The rows below fall into families. The same turns and mirrors carry the whole set onto itself and the rows of a family onto each other. For each named row, which other rows are in its family? Write them in the order they are listed.
These 36 rows form 6 families of 6 rows each.
murik: [ -6   0  -8  11  -5   1 -13  21   2  -1  -4  14   1 -10   6  -4  -6  -3
  -3  -2  11  -2  11   2  -1   3  -4]
sared: [-14  -3   9 -12   4 -11  -1 -11 -16   6   0  -6   1   3   1 -13  -6   3
  -3  -5   3  -8   8 -10   7 -14   1]
zapit: [ -2 -12  -3   0  15  13   7  14  11 -13   7 -10  -9   5   4  -4 -11  -5
  -1   4  12  -1  -6  -3   5  -2  -4]
bov: [ 16   4   1  16  -6  -7  -3  -7   5   3  -6  -3  -8  -7   2  -2  -1   2
   3  -7 -20   5   1   5   9  -6  13]
zovad: [ -8  -4  -1 -11  -1   0   5 -18 -15   9   1  -6   2   4   3 -15  -3  -1
  -3   7   2  -6  -1  -2  15 -14   6]
mur: [ 18  11   4  16  -2   4   1  -4   7   3   7   4  -5  -7   3   2   3  -3
  10 -12  -7   2  -3   0  10 -10  11]
solav: [  3  -4  -6   5  11  -8  -6 -14  -2  -3   1   6  -5  -3   4  -1   1  21
  -8  13  -9   8 -17   5  -1   0  -2]
buvi: [  1   6   7  -1  -1   0  10   8  15   9  -9 -12   8   1  -1  -6   2  -1
  -2 -17   0 -10  -4   5  -8   3 -15]
bab: [-11 -12   2 -17   0  -3   1 -15  -1   1   1   0  -4   5   3 -10  -5  -4
   0   6   1  -7   5  -9  15 -17  -2]
vob: [-10   6  -5  11  -3   2 -15  14  -4   2   1   7   4 -12   0   3  -2  -7
  -5  -3   6  -9  11  -8 -13  -3  -1]
relu: [ -1  -5   0  20  -2   3  -6  19  -9  -3   1  14   3 -12   7   5   2   3
  -2   2   2  -2  12  -7  -2   5   1]
davum: [ -2   7   1 -10   0   5  12   4   2  15 -15 -12   6  -3  -3  -9   6  -1
  -8  -2   6 -10  -3   8  -9   5 -11]
suvo: [  3 -11  -8   9  15  12   8   4  10  -6  10  -3 -11   8   9   0   2 -13
  -1   1   2  -6 -17  -3   9  -7  -2]
Tevu: [-13  -5   3 -12   5   2   0 -16  -6  13  11 -15  -2   7   2  -4   1  -6
   7   2   4  -5   5  -9   8 -12   3]
noko: [ 14   9  12  12  -9   1  -4  -8  -6   1  -1  -3  -1  -5  -5   6   2  -2
   0  -4 -11  13   1   2  14 -10  10]
sutil: [ -2   0  -2  -1  10 -12 -10  -3  -5   8  -2  14  -6   2   3  -6  -3  20
 -11   4  -1  11  -9   9  -6   6   5]
tuzuv: [  0   2  -2   3   9  -3  -3   3 -10   6   5  16  -6  -6  -1   7  -2  18
  -3   9 -10   8 -12  -2  -6  10  -1]
banok: [ 13  -4   4  21 -12  -2   0  -3   1  11  11   7  -8  -7   2   7  -1   5
   6  -1 -13   5  -1  -1   9   0   8]
Vutu: [ -7 -12   5 -11   7  -4   1 -13 -20   8   2   0  -6   1   5  -6   2   5
   1   3   6 -12   3 -11  11 -13   0]
Sabib: [ -4   4 -10  14  -4   0 -12  15  -5 -10 -10  10   7 -11   5  -1  -8  -2
  -2  -3  -4  -4  15  -4   0  -6   0]
gok: [  0 -12  -3   2  13   9  10   4  22 -12   2  -8  -9   6  11 -10   0  -7
  -9   4   4  -9  -4   4   4  -4  -4]
zaro: [ -4 -15  11  -9  -3  -1   1 -10  -9   2  -2  -6   6   8   3  -6  -3   2
   7  -1   6  -2   6 -13  17 -13   4]
dekit: [16  1  4 13 -5 -5 -6 -2  7  6 -1  8 -8 -2  5 -4  3 -6 11 -5 -6 12 -2  3
 17 -4 14]
Fama: [  0  -6 -10   7   9  15  13   7  10  -9   4  -9  -1   5  10 -13   2 -15
  -1   7   5  -4  -7   4   5  -8   5]
Tovi: [ -3   9   6 -10  11   9  11  -1   3  15  -3 -11  10   8   0   2   9   1
  -3 -11   6  -4  -1   0  -6  -1 -13]
ruvo: [-10  -3  -5  10  -7   6 -16  14  -3 -15   2   3   8  -9   3   4  -6  -6
   3   8   1   2   8  -2  -6  -2   1]
Darot: [  2  -4   5  -2  -5   2   9   6   7  16  -9  -6   5   2  -1   3  11   0
  -4 -11   5 -15  -4   2 -12   3 -16]
gul: [ -3  -7  -4   6  21   4   3   2  11 -14   9  -9  -4   9  10 -12  -5 -11
   0   0  -3  -2 -14  -4  10  -6   3]
foru: [ 20   3   4  17 -12   0   4   0   9  -1  -3   3  -4  -9   0   2   9  -2
   8  -3  -7   7   1   0  10 -13   2]
disol: [  3   2   9 -13   3   0   9  -1   9  10 -19  -6   5   2  -2  -4   9   0
 -13  -7   1  -9   1   1   1   1 -16]
kez: [ -4  -6  -4   6  18  18   5   0  10  -3  11 -17   1   7  14  -4   3  -6
   1  -2   8  -9  -2   2   6  -1  -3]
miba: [  2   5   2   0   8   0  -4  -3  -3  -5   1  -2  -4  -6   0   2  -6  25
  -6   6  -6   7  -9  15 -13   8   0]
Nezo: [  3  -4  11  -5   0   1   6   1   7  15 -10 -16   3   9  -6   1   0   6
 -15  -8   3  -1  -8   3  -3   8 -13]
Vir: [ -9  -2  -7   9  -4  -3 -13  13  -7  -4  -6   6  -1 -16   0   1  -1   1
  -9   9   6  -4  13  -7  -7  -3 -10]
pebu: [ -2   1  -4   0  16  -6 -12 -13  -6   1   6   6  -1  -3   7  -1  -1  20
  -3   5  -6  -1 -14   2 -10   6   7]
nober: [ -3   4 -11  -2  11  -9  -6  -1  -2  -4  -4   8  -6  -2   1  -2  -9  19
  -6   6 -13   6  -7   6 -13   0   4]

Same family as Vutu: mur, vob, suvo, Darot, pebu
Same family as sutil: murik, zovad, davum, dekit, Fama
Same family as kez: relu, Tevu, tuzuv, banok, Tovi
Same family as solav: sared, buvi, gul, foru, Vir
Same family as bab: bov, Sabib, gok, disol, nober

The rows below fall into families. The same turns and mirrors carry the whole set onto itself and the rows of a family onto each other. For each named row, which other rows are in its family? Write them in the order they are listed.
These 18 rows form 3 families of 6 rows each.
ratop: [ -4 -10  -3 -12   0  -6  -1  -2 -21   2 -22   3  10 -16  -5   4  -4 -10
   3  -2   8 -12  14   8  16]
Les: [ -6   5  14  -7 -23  26   4   5   7  -3   2   0  11  -5  -2  -4   7 -23
  12  -6  -1  -1   6  -3   6]
bap: [ -4 -12  -8 -10   4  -9   0   2 -21   0 -15  -3   4 -19  -3  -2  -1 -12
   0   0   7 -13  17  15  14]
lide: [ -1 -14  -9  -8 -17  -3   0  -2 -16   0 -17  -2  17 -16  -5   3   4 -12
  -3   2   1  12  20  12   6]
Kupa: [ -7   3   4  -6 -19  29   9  10  12   0   1   1   7  -1   3  -4   7 -22
  15  -3   0   3   6  -4   8]
Dapaf: [ -5 -13 -10  -9 -12  -8   2   0 -16   5 -17  -3  16 -13  -9   4  -1 -11
  -2   1   8   4  17  12  11]
povi: [ -6   4   2  -4  -4  30   8  12   8  -3   3   4  -5  -7  10 -12   8 -20
  16  -2  -2 -12   7   1  11]
makob: [  4   2   5  -7  -4  25  10  14   7  -5   3   4  -8  -4   7  -7   8 -16
  22  -3  -3 -11  -2   0  10]
Gazuz: [ -6 -11  -7 -13  -7 -13   0   1 -14  -2 -19   2  17 -13  -1   7  -2 -13
  -5   0   5   6  18   5   7]
pazi: [  2 -16 -14  -7   2 -16   4   2 -16  -2 -16  12   6 -13   4   1   1  -5
   2   4   4  -3  15   7  12]
Fep: [ -2  -1  -1  -4  -8  16  10  16  15 -10   9   6  -3  -1  12  -7  10 -19
  18   3  -3   2   5  -9   4]
numuf: [ -3   8   8 -11 -12  30   8  12  11  -3   0  -4   3  -4   6  -3   6 -23
  11  -6  -3   0   4   4   4]
tig: [  1  -1   3  -4 -12   9   8  13  13 -14  12   9   1  -4  13  -8  14 -18
  12   3  -5   6   8  -6   0]
baso: [  1 -19 -13  -9  -2 -22   3   6 -15  -4 -10   2   6 -12  -3   3   2  -8
   4   6   7   1  13   5  10]
sesi: [  8 -22 -11  -7  -5 -16   1   4 -19  -7  -9   6   1 -15  -2   1   6  -5
  11   8   2   1  11   2   9]
kamu: [ -2 -11  -1 -12   2  -1  -5   0 -25  -5 -16  -6   3 -23  -4  -2   1 -15
   3  -1   3 -13  17  12  11]
dipad: [  4   0  -3  -5 -13  21  13  15  15  -5   5   7   0   1  11  -5  11 -15
  14   0  -6   8   2   0   3]
tol: [  0   3   5   0  -5  25   7   7   2  -5   6  11  -5 -10   8 -15  11 -15
  16  -2  -4 -16   6   3  12]

Same family as makob: ratop, Gazuz, pazi, numuf, dipad
Same family as bap: Kupa, Dapaf, povi, Fep, baso

